Here are some points:
[ 1.1 -0.9  0.   0.9  1.7 -1.7 -2.   0.5  0.5  1.7  0.4 -1.   1.7  0.
 -1.4  0.1  1.  -0.4 -0.8 -0.8  1.  -0.4  0.4  0.9]
[-2.1  0.3  2.   1.6 -0.7 -0.1 -0.9  0.9  0.  -0.7 -1.2  0.2 -0.1  0.3
  2.  -1.   1.8 -0.2 -0.4  0.4 -0.8 -1.4 -0.2 -0.4]
[-1.5 -0.2  0.4  0.7 -3.1  1.2  1.8  0.7 -0.3 -1.9 -1.9  0.9 -1.8 -0.1
  2.8 -0.6 -1.4  0.3  0.7  1.4 -0.8  2.  -0.1 -0.5]
[-1.3  0.5 -0.3 -1.2 -3.   1.4  2.5 -0.9 -0.8 -1.8  0.4  0.3 -2.3 -0.4
  0.2  0.4 -1.6  0.7  0.9  0.3 -0.4  0.4 -0.8 -0.8]
[ 1.1 -0.9 -0.8  0.9  0.7 -0.7 -1.   1.2  2.1  1.4 -1.3  0.3  0.5  0.5
  1.4 -0.2 -0.6 -0.6  0.2  0.9  0.   2.5  1.9  1.2]
[-2.6  0.4  1.5  1.9 -1.5 -0.6 -0.1  0.2 -0.4 -1.2  0.5 -0.1 -1.1 -0.1
  0.5 -0.6  1.2 -0.3 -0.4  0.2 -1.1 -2.8 -0.6 -0.9]
[ 0.3 -0.4  0.4  1.8  1.4 -1.5 -2.1  0.8  1.2  1.5 -0.5 -0.6  2.   0.4
  0.5 -0.4  1.5 -0.6 -0.8  0.  -0.3 -1.1  0.9  0.9]
[ 2.5  0.5 -1.  -2.3  2.1 -0.1  0.5 -1.3 -0.6  1.2  1.5 -0.2  0.9  0.4
 -2.9  1.1 -0.5  0.1  0.1 -0.9  0.9  0.9 -0.1  0.4]
[-0.7 -0.3  0.2  2.3 -1.3 -0.5 -0.6  1.2  1.5  0.1 -1.7  0.5  0.1  0.2
  2.5 -1.  -0.2 -0.5  0.1  1.3 -1.2  0.8  1.1  0.5]
[-1.  -0.8  0.3  0.7 -1.4  0.5  0.5  1.1  0.7 -0.6 -2.   0.5 -0.4 -0.3
  2.5 -0.4 -0.9  0.   0.3  1.  -0.5  1.9  0.4  0.3]
[ 2.1  0.  -1.3 -0.8  1.3 -0.9 -0.5 -0.2  1.   1.5  0.9 -0.4  0.8  0.4
 -1.3  0.6 -0.7 -0.2  0.3 -0.5  0.4  1.2  1.1  1. ]
[-1.7  0.5  1.1  0.6 -1.8  0.8  0.6 -0.1 -0.8 -1.9  0.6  0.2 -1.2  0.2
  0.6 -0.8  0.4  0.1  0.1  0.4 -0.6 -1.3 -0.5 -1.3]
[-1.5  0.4  0.4 -0.5 -2.3  1.4  1.9 -0.7 -0.5 -1.5  0.1  0.8 -1.9 -0.1
  0.6 -0.3 -0.8  0.5  0.5  0.5 -0.5 -0.2 -0.7 -1.1]
[-1.7  0.1  1.3  1.8 -0.8 -0.6 -0.2  0.6  0.1 -0.7 -0.9 -0.3 -0.3  0.
  2.1 -0.1  0.7  0.1 -0.2  0.6 -1.2 -0.9 -0.2  0. ]
[-2.3  0.2  1.1  1.2 -1.1 -0.1  0.1 -0.2 -0.8 -1.4  0.3 -0.1 -1.2 -0.5
  0.8 -0.3  0.4  0.2 -0.1  0.4 -0.9 -2.4 -0.9 -1.1]
[-2.   0.1  1.3  0.1 -0.1  0.3 -0.6 -0.3 -1.  -0.9  0.6 -0.5 -0.5 -0.5
 -0.5 -0.3  1.6  0.1 -0.7 -0.4  0.3 -2.6 -1.4 -0.9]
[-1.3 -0.1  0.8  1.4 -1.7 -0.1  0.2  0.2  0.  -0.7 -0.7 -0.1 -0.9  0.1
  1.6 -0.7 -0.2 -0.1  0.2  0.7 -0.8  0.1 -0.4 -0.1]
[ 1.2 -0.2 -0.1  0.8 -0.1 -0.3 -0.6  0.6  1.5  1.1 -1.7  0.3  1.1  0.7
  1.6 -0.9 -0.5 -0.3  0.4  0.5 -0.3  2.3  1.   1.2]
[-1.2  0.4  0.3 -0.5 -1.6  0.2  1.3 -0.8 -0.7 -1.3  1.2  0.1 -1.8  0.2
 -0.5  0.2 -0.6  0.3  0.4 -0.1 -0.4 -0.9 -0.6 -0.8]
[ 1.2  0.3 -1.1 -1.8  0.1  0.1  1.1 -0.7  0.3  0.9  0.3  0.3 -0.3  0.3
 -1.1  0.6 -1.  -0.1  0.5 -0.4  0.2  1.9  0.3  0.5]
[ 1.8  0.4 -1.6 -1.9  0.5  1.   0.1 -0.9 -0.4  0.4  0.2 -0.1  0.5  0.1
 -1.   0.1 -1.2 -0.1  0.5 -0.6  0.3  1.5  0.2  0.2]
[ 0.3 -0.1 -0.3 -1.7 -0.1  0.8  1.5 -0.3 -0.5 -0.4  0.2  0.5 -0.5 -0.5
 -0.9  0.7 -0.7  0.6  0.3 -0.1  0.7  0.9 -0.4 -0.3]
[ 1.4 -0.7 -0.3  1.2  0.9 -1.3 -1.7  1.   1.9  1.9 -1.3 -0.4  1.5  0.5
  1.1 -0.7 -0.1 -0.8  0.   0.3 -0.1  2.2  1.4  1.7]
[-0.9 -0.8  0.2  0.3 -2.4  1.3  1.2  0.3  0.2 -1.2 -1.2  0.7 -1.7  0.
  2.1 -0.7 -2.   0.4  0.7  0.9 -0.4  2.4  0.1 -0.6]
[ 2.7  0.  -1.3 -0.2  1.7 -0.4 -1.1  0.6  1.5  1.8 -0.6  0.1  1.9  0.5
  0.2 -0.2 -0.6 -0.4  0.4 -0.1  0.3  2.2  1.5  1.3]
[ 2.2 -0.8 -1.   0.7  1.3 -1.1 -1.6  1.   1.7  1.9 -1.2 -0.2  1.8 -0.1
  0.7 -0.2 -0.6 -0.8  0.1  0.2  0.1  2.9  1.5  1.7]
[ 0.5  0.4  0.  -0.9  0.6 -0.1  0.3 -0.8 -1.1 -0.2  1.3 -0.4  0.  -0.3
 -1.7  0.6  0.1  0.2  0.1 -0.6  0.4 -0.6 -0.8 -0.4]
[ 1.8 -1.  -0.9  0.2 -0.1  0.3 -0.3  1.   1.7  0.9 -1.9  0.4  0.5  0.3
  1.7 -0.5 -1.8 -0.3  0.6  0.7  0.3  4.1  1.5  1.2]
[ 2.7 -0.4 -1.5 -1.6  2.2 -0.4 -0.3 -0.1  1.1  2.   0.6  0.1  0.8  0.4
 -1.8  0.9 -0.6 -0.3  0.1 -0.2  1.1  2.2  1.2  1.1]
[-2.1  1.2  1.6  0.8 -0.3 -0.8  0.2 -0.6 -2.1 -1.6  1.8 -0.5 -0.7 -0.3
 -1.   0.4  2.1  0.5 -0.7 -0.2 -0.4 -5.  -1.7 -1.3]
[-0.3  0.   0.3 -0.7  1.3 -0.2 -0.2 -0.3 -0.7  0.6  0.1 -0.5  0.7 -0.6
 -1.4  0.7  1.3 -0.2 -0.8 -0.5  0.8 -1.1 -1.1  0.2]
[-2.5 -0.6  1.5  2.7 -1.2 -1.1 -0.9  0.9  0.4 -0.5 -0.8 -0.3 -0.3 -0.2
  1.8 -0.6  1.1 -0.3 -0.7  0.5 -0.8 -1.8 -0.1 -0.1]
[-1.5 -0.3  0.1  0.7 -2.7  0.8  1.1  0.3  0.9 -1.  -1.   0.7 -1.7  0.
  1.9 -0.6 -1.5 -0.2  0.6  0.8 -1.1  1.7  0.7 -0.4]
[-0.9 -0.4  0.4 -0.5 -2.5  1.4  2.1 -0.2 -0.4 -1.4 -0.8  1.  -2.1  0.2
  1.3 -0.2 -2.   0.5  0.9  0.8 -0.5  2.1 -0.3 -0.8]
[ 2.4 -1.3 -1.8 -0.8  0.1  0.5  0.1  0.3  1.4  1.  -0.6  0.2  0.   0.
  0.1  0.  -2.8 -0.1  0.9  0.   1.1  4.6  1.2  0.8]
[-0.9  0.2 -0.2 -1.5 -1.6  1.7  1.7 -0.9 -1.4 -2.   0.9  0.5 -2.  -0.5
 -0.4  0.2 -1.1  1.   0.6  0.1  0.2 -0.4 -1.1 -1.6]
[-2.1  0.9  1.7  0.   0.2 -0.3 -0.1 -0.5 -1.5 -1.4  1.4 -0.4 -0.5 -0.3
 -1.1  0.3  2.   0.3 -0.6 -0.6 -0.1 -4.  -1.5 -1.1]
[ 1.7 -0.9 -1.6 -1.1 -0.1  1.1  0.5 -0.1  0.8  0.4 -0.5  0.2 -0.2 -0.1
  0.1  0.1 -2.5  0.1  0.7  0.   0.8  3.3  0.8  0.3]
[-0.4  0.   0.3 -0.4 -0.2 -0.2  0.7 -0.3 -0.2 -0.3  0.8  0.2 -1.   0.2
 -0.7  0.4  0.1  0.2 -0.1  0.2  0.3 -0.4 -0.3 -0.4]
[ 2.   0.9 -1.  -0.7  2.5 -0.7 -1.  -0.4 -0.4  0.6  1.8 -0.7  1.5  0.1
 -1.9  0.4  0.8  0.1  0.  -0.8  0.8 -2.   0.   0.2]
[ 2.8 -0.1 -1.7 -2.   1.3  0.2  0.3 -0.8  0.1  1.1  0.8  0.   0.6  0.2
 -1.7  0.6 -1.5  0.3  0.7 -0.5  1.   1.9  0.5  0.4]
[ 0.2 -0.3 -0.2  1.5  1.4 -1.4 -2.1  0.5  1.1  1.1 -0.5 -0.6  1.3 -0.2
  0.6 -0.1  0.5 -0.6 -0.4  0.  -0.5 -0.8  0.8  0.8]
[ 1.8  0.6 -0.3 -1.2  2.7 -1.2 -0.8 -0.9 -0.3  1.7  1.8 -0.7  1.8  0.
 -2.9  0.8  1.4 -0.2 -0.5 -1.3  0.9 -1.5 -0.5  0.7]
[-2.1 -0.7  1.8  3.2 -1.  -1.  -1.   2.   0.8 -0.5 -2.1 -0.1  0.6 -0.5
  3.1 -0.9  1.2 -0.3 -0.6  1.1 -1.2 -0.6  0.4  0.3]
[-1.4 -0.5  1.   0.8 -1.1  0.4  0.7  0.8  0.1 -0.8 -1.2  0.4 -0.4 -0.5
  1.7 -0.2  0.   0.2  0.   0.5 -0.3  0.3 -0.3 -0.2]
Here are 12 more points, each followed by its number:
[ 0.3 -0.6 -0.9 -0.5 -0.5  1.2  0.1  0.6  1.3  0.1 -1.5  0.7 -0.6 -0.1
  1.6 -0.4 -1.6 -0.2  0.5  0.4 -0.2  3.2  1.2  0.2] 0
[-1.3  0.   1.1  1.7 -0.5 -0.4 -0.6  0.5  0.1 -0.4 -0.7 -0.2 -0.1 -0.1
  1.5 -0.7  0.9 -0.1 -0.3  0.4 -0.6 -0.9 -0.3 -0.1] 1
[ 0.1 -0.3 -0.3 -1.1 -1.2  0.8  1.4 -0.4 -0.5 -0.9 -0.1  0.4 -1.3 -0.5
 -0.2  0.2 -1.7  0.5  0.6  0.2  0.2  1.8 -0.4 -0.5] 2
[ 0.3  0.  -0.6 -0.9 -0.1  1.1  0.3 -1.  -0.5 -0.4  0.7  0.  -0.6  0.
 -0.3  0.1 -1.   0.5  0.4 -0.2  0.3 -0.3 -0.6 -0.5] 3
[-0.9 -0.3 -0.5 -0.8 -2.   1.3  1.5 -0.2 -0.1 -0.9 -0.7  0.6 -1.5 -0.4
  1.1  0.1 -1.7  0.2  0.6  0.3 -0.6  1.9  0.2 -0.6] 4
[ 0.3  0.2  0.   0.6  1.1 -0.5 -1.1  0.4 -0.2 -0.4  1.  -0.3  0.9 -0.2
 -0.3  0.   0.7 -0.1 -0.3 -0.4  0.  -1.9  0.4 -0.4] 5
[-0.3  0.   0.1  0.8 -0.7  0.1  0.   0.5  1.   0.2 -0.9  0.5  0.1  0.2
  1.1 -0.6 -0.1 -0.4  0.1  0.6 -0.4  0.5  0.5  0.3] 6
[ 1.3 -0.3 -0.6  0.1  1.6 -0.9 -1.1  0.7  1.1  1.8 -0.7 -0.2  1.8  0.3
 -0.2  0.2  0.9 -0.7 -0.5 -0.3  0.5  0.7  1.1  1.3] 7
[ 0.7  0.  -0.3  2.   1.1 -2.1 -2.2  1.   1.6  1.8 -0.6 -1.   2.3  0.1
  0.5 -0.3  1.1 -1.1 -0.4 -0.1 -0.3 -0.3  1.3  1.8] 8
[ 2.4  0.8 -0.6 -1.3  3.2 -1.  -0.6 -0.3 -0.6  1.   1.2 -0.6  1.4  0.1
 -2.5  1.   0.9  0.3 -0.1 -0.9  1.3 -0.6 -0.3  0.8] 9
[-0.5 -0.3  0.4  1.9  0.5 -1.3 -1.7  0.8  1.   1.  -0.6 -0.5  1.1  0.3
  0.9 -0.5  1.2 -0.7 -0.8  0.4 -0.5 -1.   0.7  0.8] 10
[ 0.4 -0.4  0.3  2.5  0.8 -1.1 -2.6  1.6  1.7  1.  -1.  -0.2  1.8  0.3
  1.4 -1.4  1.4 -1.2 -0.5  0.2 -0.6 -0.3  1.6  0.8] 11
Which of these numbered points is nearest to each point below, ignoring the 3 directions in which the first points spread most? Its number follows each.
[-0.4 -0.2 -0.8 -0.6 -2.6  1.   1.9  0.   0.8 -0.7 -0.7  0.4 -1.4 -0.2
  1.3  0.1 -2.2  0.4  1.1  0.5 -0.2  2.5  0.5  0.2] > 8
[-0.7 -0.6 -0.1 -1.  -2.7  1.7  2.3 -0.1 -0.2 -1.7 -1.2  1.  -2.1 -0.5
  1.4 -0.1 -2.6  0.8  1.1  0.8 -0.2  3.2 -0.3 -0.7] > 2
[ 0.2 -0.2  0.5  1.8  1.3 -1.3 -2.   0.8  0.8  1.1 -0.6 -0.5  1.5  0.
  0.7 -0.5  1.3 -0.7 -0.5  0.1 -0.3 -0.7  0.6  0.9] > 1
[ 1.  -0.1 -0.2  1.7  1.3 -1.4 -2.1  1.   1.9  2.  -1.  -0.1  1.9  0.4
  0.7 -0.7  0.9 -1.  -0.4  0.2 -0.4  0.2  1.3  1.4] > 6
[ 0.9 -0.7 -0.4  1.5  1.3 -0.6 -2.   1.5  1.5  0.8 -0.8 -0.1  1.8  0.1
  1.5 -0.6  0.2 -0.6 -0.1  0.1  0.   0.5  1.7  0.7] > 5
[-1.1  0.5  0.9  0.9 -0.2 -0.5  0.   0.4  0.  -0.4 -0.5  0.2 -0.1 -0.2
  0.6 -0.2  1.1  0.1 -0.2  0.7 -0.2 -1.2 -0.7  0.2] > 9
[ 0.7  0.1  0.2  0.6  2.  -1.2 -1.3  0.8  0.2  1.  -0.1 -0.5  1.9 -0.4
 -0.6  0.4  1.4 -0.4 -0.7 -0.2  0.5 -0.7  0.2  1. ] > 9
[ 1.   0.5 -0.3 -1.6  1.9 -0.4  0.1 -0.7 -0.8  1.   1.4 -0.5  1.   0.1
 -2.7  1.1  1.4 -0.1 -0.6 -1.   1.1 -1.4 -0.4  0.2] > 7
[-1.4  0.5  1.   0.6  0.2  0.  -0.3  0.  -1.5 -1.8  1.7 -0.2 -0.2 -0.4
 -0.8  0.   1.4  0.4 -0.5 -0.4  0.  -4.1 -0.9 -1.6] > 5
[ 2.  -0.2 -1.6 -1.8  0.2  1.4  0.   0.3  1.6  1.  -1.6  0.9  0.3  0.8
  1.2 -0.2 -1.7 -0.2  0.9  0.1  0.2  4.5  1.7  0.9] > 0
[ 1.  -0.9 -0.3  2.6  1.6 -1.3 -2.9  2.2  2.3  1.5 -1.5 -0.2  2.6  0.
  2.2 -1.   0.7 -0.9 -0.3  0.3 -0.4  0.5  2.4  1.2] > 5
[ 2.2 -0.6 -2.2 -1.6  0.   1.3  0.4  0.6  1.1  0.1 -0.6  0.9  0.2  0.1
  0.7  0.  -2.6  0.2  1.2  0.2  0.6  3.5  1.9  0. ] > 5
[ 1.  -0.1 -0.9  0.4  0.8 -1.2 -1.1  0.3  1.3  1.5 -0.3 -0.6  1.4 -0.1
 -0.1  0.1 -0.1 -0.5  0.  -0.2  0.2  0.6  0.9  1.4] > 8
[-1.3  0.2  1.   1.  -0.2  0.2 -0.3  0.3 -1.1 -1.9  1.1 -0.1 -0.3 -0.4
  0.2 -0.2  0.9  0.4 -0.2 -0.1 -0.4 -3.1 -0.5 -1.4] > 5
[-0.2 -0.4  0.5  1.9  0.6 -0.6 -1.5  1.2  0.8  0.  -0.2 -0.1  1.2 -0.1
  1.3 -0.7  0.9 -0.4 -0.4  0.1 -0.4 -1.1  1.1  0. ] > 5
[-0.4  0.   0.   0.9  0.3 -0.1 -1.1  0.5 -0.1 -0.3 -0.2 -0.1  0.4 -0.4
  0.5 -0.4  0.5  0.  -0.2  0.1 -0.3 -1.1  0.1 -0.2] > 5
[ 0.6  0.2 -0.1 -0.3  1.2  0.  -0.5 -1.  -0.8  0.1  1.5 -0.6  0.5  0.
 -1.3  0.1  0.4  0.5 -0.2 -0.6  0.6 -1.9 -0.8 -0.4] > 3
[-2.3 -0.6  1.4  2.6 -1.9  0.3 -0.4  0.8  0.3 -1.4 -1.5  0.3 -0.9 -0.2
  3.1 -1.1 -0.1  0.2  0.   1.1 -1.1 -0.7 -0.3 -0.7] > 3
[-0.5  0.4 -0.1 -0.3 -0.3  0.7  0.1 -0.4 -1.  -1.4  1.1  0.  -0.8 -0.4
 -0.4  0.   0.   0.6  0.2 -0.2  0.2 -1.8 -0.9 -1.1] > 5
[ 0.5 -0.5  0.6  1.3  2.2 -2.2 -2.2  0.2 -0.1  1.5  1.2 -1.4  2.1 -0.2
 -2.3  0.   2.1 -0.5 -1.3 -1.2  1.2 -2.5 -0.4  0.6] > 2
[-0.2  0.4 -0.5 -1.2 -0.8  0.6  1.2 -1.  -0.3 -0.5  1.3  0.2 -1.4 -0.1
 -1.1  0.4 -0.7  0.3  0.4 -0.5  0.  -0.1 -0.2 -0.7] > 10
[ 1.4 -1.4 -1.  -0.2  0.1 -0.1 -0.5  0.6  1.   1.2 -0.9 -0.2  0.7 -0.1
  0.1 -0.1 -1.3 -0.1  0.1 -0.1  0.8  3.1  1.1  0.8] > 2
[ 1.7 -0.1 -1.3  0.8  1.4 -1.3 -1.7  0.7  2.1  2.1 -0.2 -0.3  1.7  0.4
 -0.1 -0.2 -0.1 -1.1  0.  -0.2 -0.3  1.5  2.1  1.4] > 8
[-0.1 -1.   0.3  1.9 -0.1 -0.9 -0.9  1.3  1.8  0.9 -1.4  0.   0.2  0.3
  2.  -0.4  0.1 -0.5 -0.2  1.  -0.5  1.5  1.4  1. ] > 10
[ 2.1  0.7 -1.7 -2.5  1.1  0.4  0.7 -1.3 -0.3  1.   1.4  0.2  0.3  0.3
 -2.8  0.7 -0.5  0.   0.4 -0.7  1.1  0.7  0.   0.2] > 6
[-0.7  0.5  0.7  1.7  0.9 -1.  -1.7  0.3 -0.4 -0.1  0.8 -0.7  0.8 -0.3
 -0.3 -0.3  1.7 -0.3 -0.6 -0.3 -0.2 -3.2 -0.4 -0.3] > 5
Now 12 new points, numbered from 0 again:
[ 3.2  0.1 -2.  -2.8  1.7  0.3  0.5 -0.8  0.2  1.5  0.6  0.   0.8  0.4
 -2.1  0.8 -1.2  0.2  0.6 -0.5  1.5  2.6  0.6  0.9] 0
[ 1.8  1.2 -1.2 -3.7  1.4  1.3  0.9 -1.5 -1.1  0.4  1.7  0.2 -0.1  0.5
 -2.9  0.9 -0.1  0.3  0.4 -1.2  1.2  0.3 -0.4 -0.3] 1
[-0.5  0.3  0.1 -2.4 -1.7  1.8  2.8 -1.6 -2.1 -2.1  1.4  0.7 -2.6 -0.3
 -1.5  0.7 -1.7  1.3  0.7 -0.2  0.5 -0.1 -1.6 -1.7] 2
[-1.5 -0.3  0.6  1.3 -2.7  0.9  0.9  0.6  1.1 -0.9 -1.7  0.9 -1.3  0.2
  2.9 -1.1 -1.   0.   0.6  1.2 -1.1  1.4  0.4 -0.2] 3
[-0.3  0.7  0.7  0.2  1.4 -0.3 -1.2 -0.3 -1.7 -0.5  1.1 -0.7  1.1 -0.3
 -1.2 -0.1  1.8  0.1 -0.7 -1.   0.1 -3.2 -1.  -0.6] 4
[-0.9  0.3  0.1 -1.5 -0.8  0.5  1.5 -1.3 -1.4 -1.1  1.8 -0.3 -1.5 -0.2
 -1.8  1.  -0.2  0.8  0.  -0.6  0.4 -1.6 -1.3 -0.9] 5
[-1.3  0.8  1.  -0.5 -0.5  0.   1.1 -0.7 -1.2 -1.2  0.8  0.2 -1.  -0.5
 -1.   0.3  1.1  1.  -0.1  0.3  0.4 -2.4 -1.8 -0.7] 6
[ 3.8 -0.1 -2.3 -3.2  2.2  0.4  0.4 -1.   0.   1.7  1.3  0.   0.9  0.2
 -3.   1.1 -1.5  0.1  0.5 -0.9  1.6  2.6  0.6  0.6] 7
[-0.4  1.3  0.6 -1.1  0.8  0.4 -0.1 -0.7 -1.4 -0.6  1.  -0.1  0.   0.4
 -1.5  0.1  1.6  0.  -0.4 -0.7  0.1 -2.2 -1.1 -0.6] 8
[ 1.7 -0.1 -1.5 -2.3  0.8  1.2  0.8 -0.9 -0.3  0.2  0.7  0.3  0.  -0.5
 -1.8  0.7 -1.8  0.2  0.5 -0.9  0.8  2.   0.2 -0.4] 9
[-0.6  0.   0.6  2.5  0.1 -1.3 -1.7  1.1  1.2  0.7 -1.  -0.2  1.2  0.2
  1.3 -1.   1.3 -0.7 -0.5  0.6 -1.  -1.1  0.8  0.7] 10
[ 0.5  0.1  0.   0.8  1.2 -1.1 -1.4  0.5  0.8  1.3 -0.6 -0.3  1.5  0.
  0.3  0.   0.7 -0.9 -0.3 -0.3 -0.7  0.2  0.9  1. ] 11
The same question for these:
[-0.9  0.3  0.1 -1.1  0.1  0.7  1.  -1.2 -1.7 -1.1  1.8 -0.2 -0.9 -0.8
 -1.8  0.9  0.1  0.1 -0.3 -1.   0.  -1.9 -1.1 -1.5] > 9
[ 0.3  0.7  0.6  0.5  2.  -0.9 -1.7 -0.1 -1.1  0.1  1.  -0.9  1.8 -0.2
 -1.2 -0.1  2.1 -0.2 -0.7 -1.1  0.3 -3.1 -0.6 -0.1] > 4
[ 0.4 -0.1 -0.2  0.5 -0.1  0.3 -0.9  0.2  0.2  0.2 -1.  -0.2  0.7  0.3
  1.1 -0.8 -0.3 -0.3  0.1 -0.1 -0.4  0.9  0.4  0.3] > 4
[-1.3  0.5  1.3  1.5 -0.2 -0.3 -1.2  0.8  0.1 -0.3 -1.1  0.   0.5  0.3
  1.4 -0.9  1.6 -0.4 -0.4  0.1 -0.8 -1.2  0.   0. ] > 8
[-1.3  0.   0.8  1.5 -1.  -0.3 -0.1  0.8  0.5 -0.4 -1.3  0.3 -0.3 -0.3
  1.9 -0.7  0.6  0.   0.   1.1 -0.5 -0.2 -0.4  0.4] > 6
[-1.2  0.6  1.3  0.7 -0.1  0.2 -0.7  0.3 -0.2 -0.6 -0.5  0.1 -0.1  0.4
  0.9 -0.7  1.4 -0.2 -0.3  0.  -0.5 -1.3 -0.4 -0.3] > 8
[ 0.9 -1.1 -0.5  1.2  0.  -0.5 -0.7  1.4  1.8  1.3 -1.9  0.4  0.8  0.3
  1.7 -0.6 -0.8 -0.6  0.1  0.6  0.   3.   1.7  1.1] > 7
[-2.2  0.9  1.3  1.2 -0.8 -0.4 -0.2 -0.5 -1.1 -1.   0.9 -0.2 -0.5 -0.2
 -0.6 -0.4  1.8  0.  -0.6  0.  -0.8 -4.  -1.3 -1. ] > 10
[ 0.2  0.8 -0.6 -2.2 -0.9  1.6  2.  -1.6 -0.9 -0.7  1.4  0.5 -1.5  0.1
 -1.6  0.5 -1.1  0.4  0.6 -0.4  0.3  0.  -0.8 -0.9] > 3
[ 0.1 -0.6 -0.1  0.5 -0.9  0.   0.2  0.8  1.1  0.4 -1.9  0.1  0.   0.3
  2.  -0.4 -0.6  0.   0.2  0.9 -0.1  2.5  0.5  1.1] > 0
[ 0.5  1.1  0.2  0.6  2.  -1.5 -1.3 -0.2 -0.9  0.3  1.6 -0.8  0.8  0.3
 -1.7  0.3  1.9  0.  -0.5 -0.7  0.3 -3.4 -0.6  0.2] > 10
[ 1.7 -0.8 -0.7  0.2  1.6  0.  -1.1  0.7  1.6  1.5 -1.3  0.4  1.7 -0.4
  0.4 -0.3 -0.8 -0.6  0.   0.   0.2  2.4  1.4  0.9] > 9
[ 1.2 -0.2 -0.4 -0.2  0.9 -0.3 -0.2  0.2  0.4  0.8  0.2 -0.1  0.6  0.3
 -0.7  0.2 -0.1 -0.2 -0.2 -0.3  0.5  0.7  0.6  0.4] > 7
[-0.7  1.2  0.9  0.8  1.  -1.  -0.6 -0.7 -1.   0.   1.7 -0.5  0.6  0.1
 -1.8  0.   2.3 -0.2 -0.8 -0.7  0.  -4.1 -1.  -0.4] > 10
[-0.1  0.1  0.2  0.9  0.1 -1.  -0.5  0.1  0.2  0.1  0.5 -0.4  0.   0.2
  0.1 -0.2  0.4 -0.1 -0.1  0.1 -0.3 -0.8  0.4  0.2] > 10
[-1.9 -0.3  1.9  2.7 -0.9 -0.9 -0.7  1.  -0.4 -0.9 -0.7 -0.2 -0.1 -0.1
  1.6 -0.7  1.2  0.  -0.6  0.7 -0.9 -1.8 -0.6 -0.3] > 2
[ 1.  -0.1 -1.3 -1.1 -0.5  0.6  0.6 -0.3  1.   0.5  0.1  0.4 -0.5  0.3
 -0.3  0.2 -1.6 -0.3  0.5  0.  -0.1  2.2  1.1  0.2] > 10
[-1.2  0.6  1.5  1.5  0.5 -0.8 -1.8  0.9 -0.1 -0.1 -0.7 -0.2  1.   0.4
  0.8 -0.8  2.5 -0.3 -0.8  0.  -0.6 -2.2  0.   0. ] > 8
[-0.5  0.3  1.   1.   1.7 -1.1 -1.3 -0.5 -1.6 -0.2  2.  -1.1  0.7 -0.4
 -2.4  0.2  2.1  0.2 -1.  -1.   0.8 -4.4 -1.5 -0.7] > 2
[-0.5  0.   0.5  1.6 -0.1 -1.3 -1.   0.8  1.   0.9 -1.  -0.2  0.8  0.1
  1.  -0.4  1.  -0.8 -0.4  0.3 -1.   0.2  0.8  0.8] > 11
[ 0.1 -0.8 -0.4  0.1 -1.6  0.9  0.8  0.8  0.6 -0.5 -1.7  0.7 -0.9  0.
  1.8 -0.4 -1.9  0.1  0.7  1.2 -0.2  3.3  0.8  0. ] > 7
[ 1.9  0.8 -1.6 -2.5  2.3 -0.1  0.1 -1.8 -0.7  1.   2.2 -0.6  0.5 -0.3
 -3.3  1.5 -0.4  0.1  0.1 -1.2  0.8 -0.7 -0.3  0.2] > 11
[-0.7  0.3  1.2  1.   1.1 -0.8 -0.9 -0.2 -0.9 -0.2  1.  -0.5  0.9 -0.4
 -1.3 -0.1  1.7 -0.1 -0.9 -0.9  0.2 -3.  -0.9 -0.7] > 9
[-0.2  0.  -0.5 -1.7 -1.1  0.9  1.6 -1.1 -0.5 -0.4  1.   0.  -1.5  0.
 -1.   0.8 -1.1  0.5  0.3 -0.4  0.4  0.4 -0.4 -0.6] > 5
[-0.2  0.9 -0.5 -3.2 -1.   1.8  2.5 -2.  -1.8 -1.1  2.3  0.3 -2.   0.2
 -2.3  1.  -0.8  1.   0.5 -0.7  0.6 -0.8 -1.3 -1.4] > 3
[ 0.8  0.  -0.7 -1.2 -0.4  1.3  0.2  0.4  0.9  0.2 -1.7  0.9 -0.1  0.6
  1.6 -0.4 -0.8  0.   0.6  0.5 -0.2  3.   1.   0.5] > 1
